One turning vector, and how many ticks it has turned:
The counts run from 0 to 570.
[ 30.7  10.6  17.6  -5.5   1.9  27.8   2.4  -1.5  23.6  -1.0  -0.5  14.6
  -4.8  31.3  37.3 -17.1  11.6   4.8  30.8  -8.7  20.3  -8.4 -17.7  21.6
  -5.2 -11.1  22.7  -1.4   6.2  -2.2  11.9  24.3 -14.9   8.1  15.2   5.7
  -1.5   0.0 -12.0  31.4 -11.4 -25.5  17.5 -20.5 -15.6  22.7   8.0   4.1
  -7.6 -33.8  27.8  18.5 -13.6  38.9  29.9   9.6 -12.9 -15.9  -8.9 -14.2
  30.7  -1.7   4.4  -9.1   2.7  32.4  12.8] : 358
[ 28.0   1.5 -11.7   3.8  -6.3  22.0   0.1  -1.0  21.2 -25.1  -4.9  -2.6
  34.2  12.6  13.9  -9.2  16.2   0.4  -1.2  -3.1 -10.9  -6.1  -7.1  -1.5
 -20.6  -8.8  10.7  -7.9  26.4  -0.6  -9.0  27.6 -10.1  20.9 -14.0  -8.4
 -24.5 -24.2   2.3  26.3   1.8 -49.1  14.5 -17.5 -25.3   2.3   5.9   3.0
 -14.7 -16.0  23.9  17.3 -14.7  43.8  16.0  -0.4   1.2 -14.2   4.9  -1.2
 -10.3  17.7 -15.7  16.1 -19.2  53.3   3.2] : 82
[ 20.3   6.2   5.9   3.0   2.7  21.1   5.9 -18.7  42.3 -25.3  10.4   4.9
 -17.3  14.2  23.5 -16.1  17.2  10.6  25.4   4.8  35.4  -1.7 -12.7  19.0
 -14.1   2.2  17.9  13.2  22.7  -5.5   2.8  23.8 -30.4 -16.3 -13.7  22.8
 -12.9   2.2 -16.0  17.9  -4.4 -21.6  -7.3 -15.3 -19.2  29.7  17.7   3.4
  -9.2   5.1  24.8  19.0  -9.4  43.0  33.7  11.6 -10.1  -2.9   0.1   4.8
  42.3  -9.6  -1.2   9.5  -3.5  29.0  15.1] : 131
[ 21.2  -4.4  -1.7  -7.5  12.6   6.9   6.3   5.4  15.3 -28.2   7.3   3.9
  23.7  13.0  22.1 -32.4  13.5  -0.2  29.0 -10.3  25.7 -36.2   1.3  -6.6
  -3.3 -13.2  -1.2  -2.0   5.8  -8.1   6.7  44.3   0.8  10.3  -4.4   7.5
 -31.1 -18.7 -18.7  21.8   6.5 -42.7   9.3 -34.7   0.8   3.8  21.1  16.7
 -14.4 -19.7  21.3  -6.1 -19.3  39.6   1.7  -6.5 -26.9 -14.3  -4.7   2.3
   7.0  20.3  -0.9   6.1 -16.4  24.8 -11.0] : 16
[ 20.4  23.7   5.7 -31.6  -6.2  14.4  -1.1  15.5  34.9 -27.5  10.1 -28.6
  23.7  26.2  -1.5  -9.6  40.1  21.9  -2.5  10.1   7.5 -10.3  -8.0  19.6
 -21.8   4.6  -1.0  -9.5  22.9  11.5  18.2  35.3 -16.7  12.5 -15.1  -1.1
 -15.6   6.4  -8.5  21.9   8.1 -21.9  -0.9  -8.4 -15.2   7.0  -2.7  21.7
 -13.1  -7.3  12.2  19.1   2.2  41.8  20.5   1.2 -17.1   3.8  20.4  23.6
  17.2  18.0 -37.1  15.1 -14.0  22.1  -1.8] : 477
[ 20.9 -15.7   9.6  -6.6  -0.6  46.3  18.9  -5.5  28.7 -10.3  12.6 -12.0
  18.8  26.9  13.3 -27.5  10.3  -1.0  39.8 -17.9   9.0   3.3  -5.8   4.0
   2.5 -10.4  11.6   9.8  19.3  -2.9   6.6  41.1   0.8  -1.0  -2.1  17.5
 -16.3   8.7 -22.5  29.6   4.1 -29.3  12.5 -16.3 -15.7   9.8   8.6  15.7
 -25.3 -24.4  20.4  10.1  -8.7  42.3   7.0 -13.1  -9.0 -19.9  31.1   1.2
   8.1   8.9 -17.7  21.8   6.7  16.3  17.6] : 179
[ 30.8  19.4  -2.9 -21.8 -22.0  10.9  -9.8  -1.5  20.3 -39.8   8.9  -7.0
  14.3  28.7   9.6  -3.1  34.7   7.4 -16.8   8.2  -5.2   1.1 -18.9   8.7
 -27.8  -1.9  11.3 -14.7  25.0  -8.5   3.7  19.0 -34.6  26.3 -18.7  -1.8
  -7.9  -1.1  -9.5  21.6   0.2 -32.0   7.7 -16.1 -22.0  24.4  -6.5  31.7
 -17.3 -18.6  13.4  26.2   8.1  48.7  18.6  -3.7  -2.6 -10.2  11.1   5.7
   1.0  12.8  -9.1   1.6 -29.1  38.1   9.5] : 87
[ 29.9 -12.3  -6.9   1.3  -2.9  11.7   1.5  -4.2   2.3 -41.2  10.4 -11.6
  -4.4  21.9   7.6 -33.6  22.7   8.8  15.3 -17.1  14.0  -9.7  -4.0  -2.3
  -1.7   9.0  -2.3   1.4   9.2 -21.0  10.3  35.2  -9.2  10.8  -6.9  20.0
 -26.1 -12.5 -23.0  29.6  12.4 -35.9  -2.7 -24.2  -3.0  13.5   8.3  22.0
 -42.3 -23.4   4.8  -0.1   2.5  24.9  10.5   0.4 -19.1  -8.9  13.0  26.5
  -6.1  16.1 -10.4  19.4 -39.5  17.5  -9.9] : 212
[ 41.8  15.3   1.4  20.6 -17.6  11.0 -14.6   0.9   7.4 -24.5 -10.5   8.6
  28.5  13.5  21.3  -6.8  20.0  14.3  21.1  14.3   7.4   3.4 -18.6  16.9
   3.4  17.6  18.3  -8.3  18.2 -16.2  15.2  13.5  -2.6   0.4 -19.7  10.7
  -5.9 -13.0  -1.1  22.8   7.3 -29.4  -3.2  -7.9  -1.0  46.1  21.7  -6.3
  -7.9 -19.6  16.4  28.3  -5.7  53.4  13.8  -3.4 -15.4  22.7  -8.1   3.9
  36.2  10.7  -9.0  14.6 -12.4  32.4 -10.7] : 556
[ 22.6 -26.4  -6.0   1.5  -8.2  38.9  16.2  -6.4  11.9 -16.4  15.4 -10.0
  10.6  19.9  15.5 -26.9  13.2   7.6  35.5 -23.2  -1.5  -1.7  -3.1   3.3
   8.4  -4.9   1.6  15.3  18.2 -15.9  17.2  33.8   2.9  12.1 -10.8  27.1
 -11.1  -2.2 -22.3  36.8  -2.8 -38.8  20.8 -19.1 -20.9  16.6   9.1  17.7
 -36.9 -21.2  12.9   1.2  -3.1  32.8   9.4 -13.0 -14.3 -26.9  22.4  18.6
  -9.0  11.6 -13.5  19.6 -12.4  11.5   7.1] : 180
[ 28.8  31.8  15.4  -5.9 -21.7  11.9   7.3 -13.5  34.5 -20.4 -10.6  -3.4
  16.3  11.8  21.8  -9.4 -11.2  -0.7   8.5   2.2  14.6 -26.5   1.3  -4.8
 -10.8  -9.8  22.4  -5.4  15.7  -2.2 -15.5  22.9 -25.4  15.3  -7.5  -9.3
 -11.9  -7.7 -12.4  23.2  10.0 -35.1  -9.7 -20.8   4.3  28.4  15.5  19.6
   9.7 -29.0  28.1  14.1 -16.5  58.3   9.9  -5.4 -14.2  11.4  11.9  -8.1
  19.8  24.7 -16.4  19.4  -6.9  18.5  -8.6] : 304
[ 14.6 -19.0  -5.8  12.1  -8.8  24.7  -6.5 -14.8  17.1 -34.6  11.2   4.1
  13.1  21.6  19.4  -4.8  14.5   7.3   3.8   0.4 -15.1  10.9 -13.9  -7.0
  -0.6  -9.5   9.2  -3.7  27.0 -36.1  27.6  25.1   2.6  13.2 -33.5  15.8
  -1.5  -8.9 -14.7  20.6  -0.4 -31.0  13.4 -16.9  -7.2  36.8  16.8  17.3
 -20.8 -24.9  30.5  12.3 -17.2  38.4   5.7  -5.6  -8.9 -17.4  21.3   6.6
  -2.9  15.5  -8.0  12.5 -26.9  31.4   6.9] : 376
[ 27.7  21.7  12.3   3.1  -7.6   9.6   5.0   3.3  30.7 -32.9   1.4  -7.5
   3.3  10.8   3.7 -19.6  39.9  10.5   2.3   7.6  30.1 -32.4 -17.0  14.2
  -5.9   1.1  11.6   6.5  19.6  11.2  14.4  38.1 -21.0  -1.5  -4.7   5.1
 -23.9   1.7 -10.0  17.0  -1.0 -27.7 -18.1 -18.5 -19.9   4.7  14.5  21.0
  -5.7  -4.4  14.8  10.3  -1.0  38.2  23.5  20.2 -24.6   8.3   2.3  15.6
  43.4   4.5 -23.3  13.6 -17.3  29.6  -5.5] : 483
[ 26.4  22.3  26.3   3.0 -25.8  15.1  -3.5  -5.4  21.7 -21.5 -15.7  -4.8
 -22.9  21.7  16.2 -16.4  33.4   5.2 -14.0   0.8   8.7 -23.6 -10.4  15.8
  -0.9 -21.5  14.7 -12.3  17.4   6.1  17.4  24.3 -34.1  13.8 -12.8   0.8
  -8.8 -20.0  -9.3  32.5 -10.7 -22.2   4.0 -30.1 -11.4  27.6   4.6  14.8
 -10.3 -32.3  15.1  14.9  -6.4  15.3  30.6  20.3 -21.6  11.0  -0.8   6.5
  24.0  19.7  -5.2  15.6 -25.7  32.6  -9.6] : 34
[ 26.4 -23.8  11.8  13.3  19.7  19.8   3.0  -5.1  13.8 -15.4   8.7   2.4
  -2.2  24.0  16.9 -26.5  28.0   9.9  26.3  -5.3  28.0 -12.4 -19.7  16.6
   7.3  -9.0   4.6   3.5   6.7  -9.0  38.5  39.1  -5.1 -15.3  -0.9  12.4
 -18.6  -6.6 -10.1  23.2 -14.4 -22.9   0.0 -15.3  -7.4  22.6  28.4   7.9
 -15.7 -10.6  14.7  -0.2 -13.1  27.0  21.3  16.0 -25.7 -13.8  -6.2   7.2
  36.3   3.8  -4.3   3.1 -11.7  34.3   0.6] : 421
[ 33.6   7.4  10.2  13.0 -18.2  12.2  -9.5  -0.2  -1.6 -21.8 -13.9  -4.3
  11.0  16.6   7.9 -16.8  29.0  19.1  13.9  -2.0   4.0 -12.3  -4.4   9.2
  20.6   7.0   4.6 -11.6  19.8 -17.7  25.5  20.6   5.5   2.1 -18.6  13.1
  -6.2 -14.0 -15.2  35.7   7.6 -22.1   2.7 -13.6   7.2  54.3  18.0   6.7
  -9.5 -34.2  -2.9  10.3  -7.3  31.2  14.2   1.1 -30.0   2.7   9.1  22.4
  20.3  27.7 -14.6  26.5 -17.2  27.3 -22.7] : 234
[ 21.7  20.6  25.2 -19.5 -11.9  21.3  -6.1   3.4  19.8  -3.0  -6.7  -4.4
  15.2  20.8  18.3 -23.9  39.0  -1.2  21.4  -1.3  16.7 -13.9  -5.5  20.7
  -0.1 -22.0  13.2  -3.4   3.7  24.5  15.9  31.1 -15.3  15.8  -6.5   5.6
 -13.5  -9.6   0.8  21.0 -12.7 -30.0   7.8 -28.0 -15.5  14.6  14.2  -1.2
   1.8 -21.2  27.2  18.3 -25.3  35.8  27.6  10.4 -19.8  -2.5  -1.6  -3.6
  39.3  20.4  -3.5  14.7   3.3  31.2  -1.2] : 36
[ 13.4  30.1   7.9 -19.2   5.3   3.4  10.4   4.6  16.3 -15.6 -18.5 -18.9
  10.6  19.5  22.6 -15.0  10.9   9.6   1.5 -11.1   2.3 -27.7   6.1  -3.8
 -13.6   1.3   5.6 -26.5  19.3  -5.6  -4.0  27.1 -14.7  17.9  -3.3  -1.2
 -28.2 -19.0 -14.9  42.0  14.6 -30.8  12.8 -26.0  -0.3  12.9  -6.5  14.8
 -15.7 -32.4   4.7  16.8 -15.0  29.6  22.1  -9.1 -11.2  -4.1  17.6  18.5
  -0.2  38.3 -17.1  13.5 -21.8  34.8 -12.5] : 13
[ 24.5  -1.9   8.9  10.3   8.0  18.2   7.2  -6.3  31.0  -5.8  -8.6  -5.1
  33.7  19.6  26.9   5.7 -19.1   6.2  22.6  -2.9   2.0  -8.4  -4.4   4.1
   0.7 -11.0   9.6 -10.9  16.6 -16.2  12.9  22.5  -3.9   4.4 -16.9   2.1
 -10.0  -7.7 -10.3  34.0   1.5 -21.3  10.3 -14.3  -5.5  34.2  21.4   3.9
   0.2 -28.4  25.7  20.6 -26.7  48.3  14.0 -13.9 -15.2  -4.4  17.9 -11.5
  26.4  17.3 -16.9  10.5   1.9  45.5  -7.8] : 367
[ 24.5  44.2  -5.9  -2.8 -26.5  15.5   5.6  10.0  28.5 -32.1  -6.7 -11.2
  12.3  19.4  12.6  -6.4  23.1  18.4   3.0  11.6   5.0 -10.1 -21.3  16.7
 -17.7   5.3  14.3 -13.4  34.8  -3.9   5.8   8.1  -4.8  11.7  -6.9  -6.9
 -15.9   2.7  -4.4  26.2  -3.9 -40.2   7.1  -9.1 -16.7  -1.0 -23.8  22.4
 -13.5 -15.2  31.3  18.9   9.9  44.3  16.3   2.4  -4.8   2.8  11.6  20.5
  14.8   8.8 -21.7  14.4 -20.4  38.5  -5.4] : 545
[ 30.0   2.3 -10.0   8.0  11.2  15.9  14.8  -2.4  10.8  -9.9  -5.9 -18.3
  16.0   4.1  16.0 -10.5  20.0  19.2  17.9  -8.2   8.3 -26.3  12.3 -14.9
   6.7   9.1 -14.4 -16.3  24.6  -8.3   5.7  30.0   4.6   0.3 -23.4  16.9
 -30.6 -16.8 -14.6  37.6  12.4 -33.4  30.0 -13.2 -11.1  25.3   5.5  12.4
 -12.3 -20.4  -4.6  13.9 -19.8  19.8  19.5  -3.2 -25.7  -4.8  16.4  25.4
  -8.7  33.1 -19.1  27.1 -23.2  38.7 -13.0] : 465
[ 18.0 -24.1   0.3   3.2  -2.9  35.0   8.9 -14.9   8.9 -26.5  11.7   8.6
  19.3  27.1  34.4 -13.2  11.3  -2.3  17.5 -14.4  -6.8   9.7  -9.2  -6.4
   1.2 -20.0   8.6   0.2  15.0 -28.1  17.2  23.6   0.5  24.0 -12.0  11.4
  -0.4  -8.2 -16.5  32.1   0.0 -41.3  26.6 -23.6 -12.6  26.5  15.7  17.8
 -27.8 -26.9  32.7   2.3 -14.5  34.1  10.0  -9.1 -10.3 -29.8  13.4  -0.7
  -2.0  10.0   4.8   2.1 -15.7  29.8   6.9] : 375
[ 12.9   0.7  11.3 -12.2   7.8  13.1   6.3  11.6  20.6 -15.2  -2.6  -5.2
  35.9   4.1  24.6 -19.9  11.5   9.7  29.5  -9.7  18.4 -35.8  -3.7 -12.3
  -8.2 -13.3  -0.9  -2.6  14.0   0.7  -1.3  39.5   0.1  14.0 -15.5  -5.1
 -33.0 -23.0  -6.3  23.3  14.1 -37.9  14.0 -24.3   7.0   0.8  19.9   1.1
  -9.6 -20.5  18.3   7.7 -32.2  46.9   1.5  -8.2 -20.9 -13.7   8.9   5.2
  12.1  28.3 -19.1  13.4  -8.6  36.2 -16.1] : 15
[  9.5  12.2   4.0 -22.2  -8.4  24.7  12.4  -5.4  33.9 -21.5  11.4   1.5
  -9.3  35.2  23.1  -5.9   6.6  11.5  13.1  -8.3   2.6   0.0  -7.5  -1.5
 -11.6  -5.0   0.4  -6.7  13.8 -25.7  15.7  20.2 -19.2  19.4 -15.5   8.8
   8.9  25.6 -30.7  31.4  -4.3 -20.4  34.5 -15.4 -22.4  25.8  -6.2  43.3
  -6.2 -24.4  30.1  12.6  -1.2  36.3  25.1  -6.2 -15.7 -25.5  28.5   6.2
  10.0   7.6  -4.2  -1.0 -13.5  24.8  15.8] : 380
[ 26.4  -0.4   3.3 -14.2 -24.5  35.4  13.9 -26.6  25.6 -35.6  13.8   1.9
  -9.3  18.7  23.3  -9.3   3.9  -3.2   7.9 -16.2   9.7   5.8 -10.0  -0.1
  -8.4  -4.8  14.1   6.0  12.9 -12.0  -3.5  27.9 -35.5  27.1  -8.8  17.8
   8.9  14.7 -27.5  24.2  -3.6 -28.3  22.2 -19.3 -33.6  20.8   1.5  28.2
 -19.9 -23.6  18.4  17.0  -1.5  45.9  18.9  -5.7  -1.1 -19.7  19.0   6.0
 -10.0   5.0   8.2   7.1  -7.2  15.1  12.1] : 117
[ 22.3  14.6  18.1 -49.0 -12.2   3.4 -14.4   7.6  22.8 -26.0   2.8 -13.7
  15.1  26.9  11.6 -32.6  34.0   1.1   8.2   1.0  13.2 -15.6 -14.4   0.7
 -27.1 -16.6  16.5   3.3  16.0   6.7   6.7  36.4 -23.8  22.9  -6.2   3.0
 -19.9 -10.7  -5.6  13.7   3.0 -28.2  -4.2 -28.6  -7.9   0.0   7.0  15.1
 -12.9 -21.2  27.6  10.1 -12.6  46.9  10.0  -5.2  -6.6 -11.1  12.1   3.0
   7.8  21.2 -23.2  12.5  -8.8  15.7   0.5] : 20
[ 32.4   4.2  -6.6   8.1  -0.5   9.3  -6.9 -16.5   6.9 -23.7   6.0  25.5
  -3.2   4.5  32.5 -14.5  27.0  -5.7  17.5  -2.0  28.2 -22.2   0.5  -2.1
  -1.9   2.9   1.6   2.0   8.5  -5.2   3.8  22.1 -21.0   5.0 -14.3  20.8
  -6.0 -17.5 -16.0  21.4   0.6 -34.0  18.5 -23.9 -26.2  33.3  27.0  -3.2
   4.2 -17.3   9.4   8.0 -16.1  32.1  28.2  11.8 -30.2  -7.8 -19.5   5.3
  33.0   6.4  14.8   4.3 -16.7  36.0   2.6] : 69
[ 39.5  15.6   5.3  15.5 -12.9  10.3   1.7 -17.2  25.2 -27.5 -14.4  -3.9
   5.6   4.6  11.5  13.8  -7.9   9.5 -14.3   2.3  -9.3 -11.0   4.2   0.6
  -6.4   6.9  10.9  -2.4  24.5 -23.9   5.1  17.3 -34.5   8.0 -23.1   3.4
  -8.9  -5.8 -23.7  30.2   8.3 -19.5   0.1  -4.4 -16.9  46.8  24.4  20.8
  -9.7 -23.0   8.7  21.1  -9.2  44.8  22.3  -5.8 -16.1  10.6  15.1   5.3
  13.5  11.8 -12.8  21.2 -18.0  33.6  -9.1] : 108
[ 24.0  -0.3  17.9   6.3  -1.5   8.0   1.4   8.6  19.9 -21.4  -0.5   4.9
  19.3  18.4  19.4 -26.0  30.0   6.5  22.7   6.6  16.0 -43.2 -19.3   7.4
   2.8 -21.0   7.4  -6.1  11.8   1.8  25.0  30.4   0.8   1.4 -10.5  -7.2
 -20.5  -8.7  -2.0  10.5 -11.2 -36.1   5.2 -15.4  -3.6   0.9  30.0  15.9
   6.1  -8.0  30.4  -1.3 -12.9  34.9  13.1  15.1 -40.0  -5.3  -7.5   1.6
  44.7  10.3  -2.3   7.4 -12.8  34.5 -12.8] : 31
[ 22.0  18.2  -9.2  11.4 -12.2  17.9  -6.3  -0.2  11.0 -11.1  -7.1   6.9
  39.2  -3.5  22.5  -9.3  20.4  12.8  29.0   9.4  22.4 -20.1   2.3   5.7
   1.3  18.1   4.1   2.3  25.5   3.3  -7.3  20.6   3.5   0.9 -28.1  17.6
 -15.6 -11.8  -6.5  19.6  10.6 -35.3  16.9  -8.7 -15.9  32.6  20.5  -7.8
   3.5 -13.2   7.2  25.1 -19.0  51.4  18.2  -6.3 -23.6  13.8   4.4  17.2
  24.9  22.1 -10.7  13.6   1.4  31.9 -12.1] : 525
[ 24.5   1.8   3.6 -34.2  -4.7  23.3   3.0  14.8  12.1 -21.8  17.9 -16.6
  21.9  34.7   2.0 -33.0  39.7  21.6  37.2 -12.1  22.6 -13.2 -14.9  10.5
 -16.4   7.5  -9.3   8.6  15.6   2.1  20.0  41.9   0.9  12.9   2.8  11.6
 -18.0  10.8 -11.7  24.9   1.7 -35.4  24.4 -15.0 -16.8   3.9  -3.1  21.3
 -27.4 -27.4  10.2   9.1  -2.8  41.6   9.0 -12.4 -11.0 -19.4  14.8  11.9
   5.5  20.0 -17.9   4.9 -11.4   0.3   8.9] : 216
